Each row is where one point has got to under a steady rotation. How many steps took it there?
The counts run from 0 to 625.
[  8   3  10   1  22  -8  -2  -6  -7  -8  13 -12   5  -1  25  -1   3   5
   8  -7   2   5   4  12  -6   5  -4  -3  10   6   3 -12  -1   5   4  -8
  -6  -1   0   1   7   7  -1  -2   8  10   2  -1]  370
[ -4  -1   1 -16  16 -10  -7  -7   3   1  12  10   0   3  12   4   1  -9
 -10  -6  22   2   6   1  -4  -4  -6  -5  -4   9  -8  -2  -5  -2  -1  -7
   0  -3  -6 -12  -6   9   5  -4   8   0  13  -6]  391
[ 10  -1  -9  -9   8   6  13   1 -12 -14  -1   6   0  -7  20  -7  -8   6
   3  -7   7   3   0  -1 -13 -11   0   6   3  13  -8  -7   4   6 -10 -13
   1   6   5   0  11 -11   6  -5  12   7  -6  -7]  334
[  1  -4  -3   3   5  -1   1   5   0  -3   5   5   6  -8  20  -5  -7  -6
  -1 -18   0  11  -1 -19  -4  -2   1   0   6   8 -16   1   2  -7  14 -18
 -12   0  -1 -10   4  -2  -1   2   1   3   8  -8]  41
[ -3   1  -8 -25  12 -16   8 -10  -4  -9  20  12  -8   1  15  -5  -1   2
   1   0   7 -13   1   8  -7   1   3   1  -2   8   0  -4   1  -1  -2  -8
  13  -2   2  -8   6  -3  -9  -1   8   6   2  -1]  604
[ -1  -2  -1   4   1   3  16  -6  -1  -8  -2   6   0   4  20  -4   1   4
 -18 -23   3   6  -4  18  -9  -8   9   4  13   5 -16  -3  -2   4  -8 -12
   6   7   2  -2   3   0  -4  -7  -2   0  -6  -4]  354
[  0   5  -6   1  13  -9   5  -2  -4  -3  10  -3   3   6  22  -6  -1  -4
 -15 -20  13   4   6   1 -12 -14  -4 -13  -1   2   1  -4   0   3   6 -13
   7   6  -1  -5   0  -1   2  -4   9   5  -6 -14]  606
[ -4   7   4  -1   3 -18  12 -10  -4  -3   9  -6  -4  -2  21  -4   6  -2
   4   5  -5  -6   2  -3  -6   4  -3  -3  -3   7  -2  -9  -5  -5  -8  -4
   3   3   0 -10  -4  -3 -25 -11   6   5  10   5]  223
[  3   0 -17  -1 -17   0  15  -6  -5 -12   2  12  -1 -10  14 -12  -3  -4
   0  -1 -10 -10   1   6  -4   6  11   1   8   9  -8 -11   1  -9   2 -10
 -11  -1   6   5   7 -11 -13   3  -6  -3   6   8]  318
[  8   1  -3   8   2  -6  -3   4  -9  -4   4  -1   8  -5  25  -3  -8   3
   6  -9   8   9  -7 -10  -4 -12  -5  -4   5   5  -4   1  -3   2   8 -19
 -12   6   2 -11   8  -4  -3   2   4   8   1  -3]  186
[  2  -7  10   0   1   4   8  -1  -1  -3   7   4  11  -9  22  -4   0  -9
  -9 -20  -5  10   6   2   0  10  -1  -2   6   0 -13 -11  -3  -5   9 -11
 -19  -9   5   1  -4   6  10  -7  -3  -6   8  -7]  131
[  7  -8  -2  -3   3  -2  -2   7 -11   2   2   5   0  -8  17  -1   4   3
  -1 -13  -3   7   1   0  -9 -11   6  -9  19  17 -10  -2   2  -5   2 -19
  12  14  -8  -5   4   1  -8  -7  -5   7   3  -6]  566
[ -5  -5  -6 -17  -3  -3  11  -1   4   2  -1  20  -2  -3  13   2   1  -8
 -10  -4   7   0  -5  -9  -6  -8   4   3  -1  10 -19   1  -7   3 -10 -16
  -4   8  -1 -18  -9  -4  -2  -7   0  -8  14 -10]  568
[ -2  -7  -5   2  -8 -15   9  -5   3  -2   6  10   4  -9  13   4  14  -7
  -2   2   0  -4  -4  -2  -2  12  -3  -5   9  -3  -7  -1  -4  -8  -5  -6
 -10   9  -1  -3 -14  -3 -11  -5  -2 -16  19 -12]  289
[ -5   8   0  -8  14 -14   7  -7   2   5   0   6  -9   5  21   1   0  -4
   1 -10   2   0   1  -5  -5  -8  -2   5   3  10 -21  -3  -4   1  -8  -7
   0   4   3 -23  -9  -1 -11 -10   8   6   8  -5]  352
[  1  -6 -13  -6   4  -2 -13  -5 -12  -8  -1  10  -3  -9  20   4   5  12
   8  -1   8   4  -1   9   2  -7   7   1  20   5   0 -12   0   0   8 -18
  -5   4  -8  -2  12   4   2  -5   2   4   7   4]  146
[  5  -2   3   5  -1   8  -2   4  -2  -6   5   9  13  -2  22  -2  -7 -13
  -4 -12  13  18   4  -8  -4  -3  -5   1   6   9  -7  -6  -6   3   6 -21
 -20  -4   3  -4   5   4   9  -1   2  -3  13   1]  402
[ -3  -5   2  -4  -4  -7  14  -1   4  -1  15   0  10 -12  19   0   5 -12
  -9 -11   0   0  -4  -5  -6  12   0 -12  -9  -3  -7  -4  -3  -3   5 -12
 -15   2   4  -8  -7  -4  -3  -6  -4 -15  12 -10]  434
[  2   1   7 -18   7   0   6   0   5 -11   3   5  -1  -8  15  -4  -7  -6
  -7  -1   2   7  16 -18  -6   0   3  13  -2  12 -10  -8  -4  -6   7 -10
   2  -1   1   2   4   1 -11 -21   1  -2  13   4]  129
[ -1   5   1   5   7  -9  14  -6   6  -2  -5  -2   6  -4  19  -2   7 -15
  -8  -9   1  -4   9  -4 -10  -3  -6   7   3   1 -13  -6  -6  -4 -12  -2
 -10   8   2  -4 -17  -1  -6 -17   3  -5   6 -12]  501
[ -3   2  -6   9  12  -5  -6  -9  -3  -3  -3   4  -3   5  20   2  -1   3
  -5  -8  15  14   9  -4  -3  -9  -1  11  18   4 -10   0   1  -2   4  -9
  -6   2  -2   0  -4  11   0 -10  10   8   4 -12]  508
[ -1   0 -17   2  -8   5  17 -16  -8 -13   5  15  -5  -1  19 -10  -7   2
 -15 -12   1   1   5  16  -6   0   9  -1   9   3  -1 -11   1  -2  -1  -3
   0  -7   3   9   5  -4  -1  -3   4   1 -10  -3]  83
[ -1   2 -16   2  -8 -15  13  -9  -2 -10   2   5  -4  -4  16  -3   8   2
   6  10  -6  -8  -1  -9  -6   6   3   5   6   5  -3  -6   1 -12  -2  -4
   1  10   2  -2  -2 -11 -22  -6   1  -2   9   1]  592
[ -1  -7   5   1   3 -10  -7 -10  -7   8  13  15  -3  -9  22   0   8  -8
  -1 -12   0   2   4   7   5   9  -4  -5  10   4 -10  -5  -8  -9   6  -4
  -9  -8  -6  -5 -12  11  -5   3  -3  -1   8 -11]  261
[ 10  -9  -7 -10 -14   2  23  -1  -8  -8   1   8   5 -18  17  -5  -3  -4
   4   8  -1  -1   5  -8 -11   2  -1  -4  -8   7   2  -8   1  -4 -13  -6
  -4   8  -1   5   3 -13  -7 -10  -1  -7   4  -3]  35
[ -6   0  -7   1   4 -11 -15  -7  -5  -7  -1   5   6  -4  19   5   1   6
  -8  -3  18   8   5  -5  -1 -13  -1  -2  14   4   1  -7  -2  -3  19 -19
  -6   5 -11  -4   1   6  -1 -12  -2   2   8  -1]  147
[ -6   3 -13  13   8  -5   7  -7  -1  -6   7  12   1  10  19  -1  -5   1
 -10 -15  10   5  -5   3  -5  -5   5   6  17   5 -12  -1   1   5   5 -15
  -2   0   0 -10   2   4   2   2  10   2   3  -9]  80
[ -2   1  -6   0  -4  -5   7  -3   5   0 -10   9   6  -5  12   5   6 -11
 -17  -7  10   2   6  -5  -4  -9   4   5   6   5 -15  -5 -11  -2  -4  -9
  -1  12  -8  -7 -15   3  -4 -19  -2  -5  17  -7]  140
[ -2  -1  -3  -9   8  -6   1 -19 -10 -10  16  10  -8  -2  19 -10  -6   9
   1  -6   8  -2   2  18  -1   5   5  -4   5   6   2  -9   1   0  11  -7
   4 -12   1   3  12   2 -10   3   2   7  -8   1]  87
[ -3  -3 -10 -23   4 -12  -4  -1 -12  -8   8   6  -7 -13  16  -5   3   5
   4   1   2  -6   8  -6  -4  -4   6  -7  -1   8   7 -14   1  -7  13 -11
  10   1  -6  -2   7  -2  -5  -8   2   4   6   1]  302
[  1  -5 -14   4  -2  -8   8  -6  -9 -14  11   7  -3  -3  15  -5   3  11
   5   2 -10  -8 -10   7 -10  11  10   3  19   8  -5  -5   6  -6   1 -15
   1   2   3  -3  13  -5 -13   6  -1   0   4   4]  593
[ 10 -10   0   3  -2   3   7   7  -2 -11   5   4  15  -5  17  -1  -2  -9
  -9  -9  13   9  -8  -5 -11  -3  -2 -12  -1   3  -2  -2  -3   3  -3 -20
  -8   4   2  -4   3  -6   9   4   0  -9   4 -18]  33
[ -3  11  -8  -4   7  -9   4 -13   5  -9   2  11   2  -3  12  -4  -1 -13
 -15  -8  21  -7  14   7  -5  -6  -4   4  -4  -3  -3  -9  -6  -4   2  -3
 -11  -2   2   1 -15   1   1 -13   3  -4   5  -7]  238
[ -6   4  -5   8   1   3  16 -12   0  -2  -6  10   1   2  26   2   1  -6
 -10 -17   3   6  -9   8  -6  -7  -1   4   8  -3 -15  -2  -7   7  -7  -9
 -14   0   4  -9 -10   2   4  -5   5  -1  -1 -11]  355
[ 10  -5  -3  -7   0  -2   2  -2 -11 -10   7   3   2  -6  25  -2  -6  12
   9   3   4   5 -12   5  -8  -6   0  -1   5  10   1  -1   2   7  -4 -20
  -4   3  -1  -8  19  -4 -11   6  -1   6   1   7]  185
[ -1   2  -5   1   2  -1  12 -12   1  -1   4  16   0   2  20   0  -4  -7
 -17 -13  19   2  -4   7  -5 -11  -8  -1  -4   0 -10   4  -6   7  -7 -12
  -5   1   3 -11  -9   0   1  -1   5  -2   0 -17]  481
[  9  -1   2  22  -2   4   9  -8   1  -6   8   7  14  -6  22  -4  -1 -10
  -8  -4  13  14   7   2  -6  10  -7  -6   1   1   3  -5  -5  -2  -9  -8
 -13   1   2   9 -10   3  -1  -5   2 -11   9  -8]  249
[ 11 -11  -7  18 -12   1   9   0  -9  -7   7   3  11 -11  16  -4   7  -1
  -6  -2  -1   6  -2   6  -8   8   2 -14  12   5   5  -8  -3  -5  -2 -11
  -1   8  -3   5   0  -5  -4  -3  -4  -8   6  -7]  162
